A single turn carries every row of the set below to another of its rows. Some are shown first; where does it send the rows asked next?
ker: [-1.29  1.24 -0.66 -3.82  0.80 -1.27 -1.67  0.96 -1.08  1.45 -1.28  1.85
 -0.31  2.90]
Fut: [ 1.10 -4.11  0.28  0.00 -2.29 -0.48 -0.44 -0.60 -3.48 -0.60 -0.87 -1.47
 -1.28 -0.15]
Sivi: [ 2.35 -2.15  0.08 -0.90 -1.39 -0.10 -0.59  0.55 -4.99 -0.72 -0.45  2.17
  2.53 -0.34]
zok: [-0.90  1.39 -1.42 -4.39  0.44  0.68 -2.77  0.41 -0.83  0.03 -1.14  0.19
  0.80  1.99]
Deru: [-2.28  0.51  2.96 -0.85  2.14 -0.90  1.67  1.37 -1.83  1.91  2.13 -0.10
  0.64 -1.50]
zag: [ 4.88  0.28 -1.01 -0.58 -1.99  1.21 -1.39  0.45  1.47  0.49  1.38 -0.72
 -0.66  0.22]
Repa: [-0.09 -0.55 -0.08 -1.76 -1.83 -0.59  3.82 -0.32 -1.51 -2.33 -1.65  2.10
 -2.06 -3.76]
Diniv: [ 2.07  1.81 -0.39  1.51 -1.00 -0.85  3.98 -0.06 -0.93  0.83  1.79  1.09
  1.66  2.31]
suguf: [-1.74  3.01  0.75 -0.32 -3.46 -0.84  1.01  0.02 -2.65  0.30 -1.97 -0.52
 -4.48 -0.93]
Tutet: [ 1.88  2.27 -0.03 -2.44 -2.16  0.19  1.31  4.60 -0.25  0.03  2.67 -2.12
 -0.53 -2.47]
Fisiv: [ 1.96  1.59  1.46  0.01  0.26  1.56 -1.19  3.80  0.41  0.30  0.62 -0.88
  2.63 -1.46]
Fiba: [-2.72  0.32  0.29 -2.30 -1.71 -3.06 -1.46 -0.14 -1.15  3.52  1.10 -0.22
 -1.80 -1.64]
pamo: [ 0.44  1.00 -1.89 -2.17 -3.24 -0.15  1.40  4.42 -0.84  0.52  1.36 -3.19
  0.14 -2.40]
Kef: [ 2.78  2.23  0.07 -0.82 -3.73  0.63 -0.15  0.57  2.64  0.36 -2.09 -0.99
 -1.07 -0.67]
nuzek: [-1.57  0.09 -1.31 -0.13  0.87  1.09  4.24  2.96 -1.79 -1.67 -1.54  1.40
 -1.68  1.07]
Bedo: [ 1.88  0.89  0.39  1.05 -1.54  0.57  2.63  0.05  0.11 -0.65  2.38 -0.06
  2.33  2.69]
nera: [-1.59  0.17  3.30 -1.94  1.42 -0.24  2.36 -1.66 -1.39  1.09  1.60  0.03
  0.30 -1.21]
Ket: [ 2.80  1.04 -1.23  0.21 -0.59 -0.47  2.91  1.44  0.06  1.04  1.18  1.06
  2.82  2.79]
Bave: [ 1.23 -0.90 -1.55  0.09 -1.69 -2.99  1.71  0.18 -5.90 -0.33  1.30  1.27
 -0.09 -1.92]
bateb: [ 0.63 -0.07  0.84 -1.48  0.56 -3.98 -0.30 -0.09 -0.62  3.01 -0.72  3.33
  1.31 -0.56]
mefid: [-2.25  2.91 -0.89 -3.88 -2.32 -2.71 -0.01  1.35 -1.37 -1.01  0.38  0.79
 -1.45  2.53]
Nit: [ 3.22  3.34 -0.78 -0.29 -1.42 -1.87  0.05  2.77  0.52 -2.79  2.51  1.67
 -0.70 -0.03]
siga: [ 1.75  3.82 -1.85  1.08 -3.54  0.66 -0.96  2.43 -4.12 -0.12 -0.58  1.57
  1.30 -0.13]
doz: [-1.72 -0.09 -1.13  0.69 -1.24  2.63  1.02  1.07 -2.05  0.11 -3.56  2.61
 -2.03 -2.37]
sikit: [ 3.03  2.09  2.04 -0.76 -0.37  1.18 -0.95 -0.37 -1.00  3.57 -2.45 -0.29
 -0.13 -1.59]
kezur: [ 4.01  2.27 -1.95 -3.47  0.58  0.32  2.60  2.36 -0.66  0.64  0.18 -0.31
 -0.14 -2.70]
Vanep: [-1.91  2.28  1.37  0.72 -0.97 -1.19 -2.28  0.87 -0.54  3.86  0.96  1.27
  0.61 -1.43]
kar: [-0.70 -0.50 -3.74 -1.60 -2.08  1.74  0.36  1.75 -3.56 -1.78 -1.54  2.38
 -0.98 -2.26]
bos: [-0.57  2.58 -2.83 -3.38 -0.14 -0.91 -1.35 -0.88  1.50  0.09 -0.83  0.55
 -1.29  1.52]
Tok: [-2.50  2.47  1.32 -0.67 -3.22 -2.57 -3.24 -0.11 -1.70  0.42  0.08  0.81
 -0.44 -1.24]
bogib: [-1.77 -0.13 -0.84  1.54 -4.61  0.41  1.61  0.88 -2.77 -3.03 -0.38  0.30
  1.02 -0.21]
Reve: [ 2.29  2.49 -0.59  2.20 -3.98  1.91  0.10  0.85  1.27 -0.84  1.06  0.04
 -1.02  0.31]
dok: [ 0.70  2.05 -0.56 -3.10  0.44 -2.71  0.04 -2.20 -1.05 -0.18  0.47  0.48
 -3.05  2.27]
Peb: [ 0.89 -0.48 -1.12  0.43 -1.89  0.91 -0.89  3.17 -3.23 -0.26 -3.70  2.03
 -0.06 -3.20]
dezul: [-0.94  2.14  2.55 -0.88  2.17 -0.07  3.11 -0.41 -2.36  1.51  1.89  0.69
  0.46 -2.00]
Maf: [-2.92 -0.11  1.57 -1.10  0.15 -1.09  0.28  0.50  0.73  1.65 -3.34 -0.30
 -1.98  1.28]
Fuvef: [-0.14  1.59 -0.48  0.75  1.90  0.05  3.85  2.36 -2.59 -1.33 -0.54  1.92
 -2.96  1.23]
luk: [ 2.22  0.49 -2.62 -1.17 -0.90  0.00  1.16  3.89 -0.30  0.89  0.38 -1.41
 -0.72 -4.79]
revu: [ 3.16 -0.13  1.60 -2.85 -1.14 -0.06  2.52  2.75  0.53  1.03 -0.12 -2.43
 -2.16 -2.60]
Dig: [-1.15  0.36 -0.68  0.40  0.46 -0.15  3.23  3.81 -3.07 -2.57  0.36  1.16
 -2.96  0.18]
gusat: [ 0.37 -2.40 -1.14  0.92 -1.95 -1.82 -1.41 -2.02 -3.94 -0.79  0.88  0.78
 -0.22 -1.62]
refo: [ 1.13 -3.60  0.17 -0.14 -3.38  0.25  1.81 -1.26 -4.06 -0.98 -0.74  0.39
 -0.39 -0.67]

Peb turns into Kef
Fiba turns into kar
Dig turns into Ket
And these:
Tutet turns into ker
bateb turns into Repa
Bave turns into kezur
Sivi turns into revu
Fisiv turns into Maf
Deru turns into nuzek
luk turns into bos
dezul turns into Fuvef
Vanep turns into doz
siga turns into sikit
pamo turns into zok

A single turn carries every row of the set below to another of its rows. Some are shown first; where does it send the rows asked next?
Mida: [ 0.14 -0.86 -0.08 -1.25 -1.16  0.23 -3.22 -0.66 -1.57  4.34 -2.02 -1.58
  3.74  0.38 -5.62 -3.03 -2.65  3.79 -0.09  0.92 -1.24  0.80 -1.63 -3.37
  0.16  1.32  0.43  0.43  1.36 -0.74 -1.80  2.28 -0.25  0.22  2.10]
fus: [ 2.13 -1.89  2.42 -2.33  2.25  0.30  2.71 -0.46 -0.49  2.13 -0.09  0.52
  1.16 -1.38 -0.54 -0.68  1.95  2.67  0.56  3.37  2.60  2.36 -2.26  0.98
 -1.20 -1.43 -2.43 -2.16  0.39 -0.97 -1.24 -0.54 -0.74  0.79 -4.02]
tiram: [ 2.96 -0.89  2.76 -2.17  0.68 -0.38  2.38 -0.50 -1.17  3.41 -0.27  1.64
  1.79 -2.90 -2.35  0.51  1.26 -1.47  0.56  3.22  0.91 -0.60 -1.12  1.63
 -0.38 -2.90 -1.40 -0.87  0.09 -0.84  2.04 -1.77  1.39  0.02 -2.07]
Nasuv: [-2.40  0.31  0.73 -1.07 -1.13  0.69  2.51  0.88  0.12  1.98 -5.64 -3.29
 -0.39 -0.08 -0.16  2.19  0.90  2.97 -2.79 -1.59 -0.61  0.24 -2.27 -3.86
 -1.48  3.34 -1.15  1.49 -1.23  0.14  0.60 -2.42 -2.22  1.43 -4.75]
zet: [-0.92 -0.36 -0.95  0.81 -2.44  0.62 -1.61 -0.21  0.64  2.71 -1.38  1.17
  4.27  2.02 -1.54 -0.18  0.29  3.26  2.17  1.58 -2.85 -0.91 -2.33 -2.83
  1.37 -0.15  0.41 -0.13 -0.83  0.52 -3.54  1.02 -3.97  1.93  0.88]
Sanak: [-2.19 -1.33  3.24  0.10 -1.86  0.48  2.09  0.76 -3.85  0.81 -1.65 -2.81
 -0.60 -2.93 -0.42  1.14  2.10  2.25 -2.79 -0.85 -1.50 -2.76 -2.69 -3.29
  1.85  1.71 -2.20 -0.39  0.90 -2.23  0.87  0.03 -3.45  1.54 -3.75]
gepus: [ 1.08 -2.37  2.15 -1.22  0.54 -0.86  1.74  0.72 -3.21  3.89 -0.29  1.92
  2.50  1.05 -1.44 -2.89 -0.02  0.60  1.65  3.12  2.85  0.00 -0.68 -0.18
 -0.66  2.89 -1.78 -0.53  1.17 -0.79  2.77  0.82  0.31 -2.39 -3.13]
Boger: [-3.51 -0.23 -1.02 -4.03 -1.70  0.56  2.51 -0.99  0.21  1.72 -1.61 -5.38
  0.15 -3.14 -0.47  0.62  0.69  2.51 -1.04  0.32 -1.36 -3.24 -2.41 -3.89
 -0.71  0.73 -1.02  0.40 -2.62 -1.79  1.37 -0.28 -2.08  0.57 -1.19]
vul: [ 2.17  5.08 -0.38  0.62  2.17 -0.35  1.51  3.20  0.35  2.61 -2.27 -3.61
 -1.00  0.62  0.04  0.59 -1.37 -0.22 -0.57 -0.43 -1.27 -0.67  0.50  0.81
  0.43  2.86 -1.80 -2.15 -0.60 -2.31 -3.09  1.19 -1.23 -0.17 -0.06]
vit: [ 0.00  1.51  0.18  0.48 -2.16 -0.30 -1.51 -3.26  0.73  2.66 -0.96  1.58
  4.04  2.88 -3.66  0.09 -1.66  3.41  0.43  0.32 -2.27  0.45 -4.02 -1.99
 -0.76  0.07 -1.97  2.08 -2.80  0.67 -0.76  1.08 -0.57  2.05  1.65]
gaso: [-1.77  1.09  2.60  0.21 -4.43  0.78 -1.50 -2.14 -1.01  1.92 -2.47 -0.80
  5.07  1.73 -3.80 -1.71 -0.27  1.25 -0.99  0.90 -3.29 -0.30 -3.10 -1.94
 -3.93  1.16 -0.28  2.00 -2.84  0.53 -0.17  0.01 -2.79  2.20  0.58]
dezav: [ 2.14  7.58  0.43  1.31  2.07 -1.67 -0.15  2.73 -2.57  1.18 -1.46 -0.96
  1.59 -0.92 -1.29 -0.04 -0.43 -0.72 -2.11 -2.15 -1.13 -0.15 -1.36  0.64
 -0.92  2.98  1.49 -1.41 -0.04 -0.63 -1.57  0.02 -1.07  0.98 -1.04]
Sitis: [ 2.15  6.53  2.44  1.47 -0.49 -1.97  0.87  1.77 -3.26  1.91 -3.68 -2.52
 -1.60 -0.54 -1.16  0.51 -0.20  1.59 -0.88 -1.86 -0.99 -3.16 -0.76  0.02
 -2.07  2.29  2.46 -0.62  0.06 -1.52  1.54  0.52 -0.24 -0.23 -0.72]
Pidi: [ 2.64  1.31 -0.01  0.26  1.91 -1.72 -0.53  5.16 -1.07  1.71 -0.39 -3.63
  1.62  2.37 -2.83  0.29 -1.90 -0.02 -1.77 -0.42  2.00 -1.76  0.12 -0.85
 -3.64  4.06  1.21 -1.88  0.27 -0.77 -0.73 -0.55  0.02  0.96  0.35]
dogib: [-0.34 -1.59  4.04 -3.16  0.73 -0.80  3.51 -2.65  0.20  3.78 -0.89 -0.05
  2.28 -2.25 -2.89  0.02  1.90  0.25 -1.68  0.42  1.00 -1.57 -3.50  2.60
 -1.72 -0.30 -0.43 -0.47  1.93 -1.35  2.48 -0.47  1.90  0.07 -2.14]

dezav turns into vit
gepus turns into Pidi
And these:
gaso turns into dogib
Boger turns into Sanak
vul turns into zet

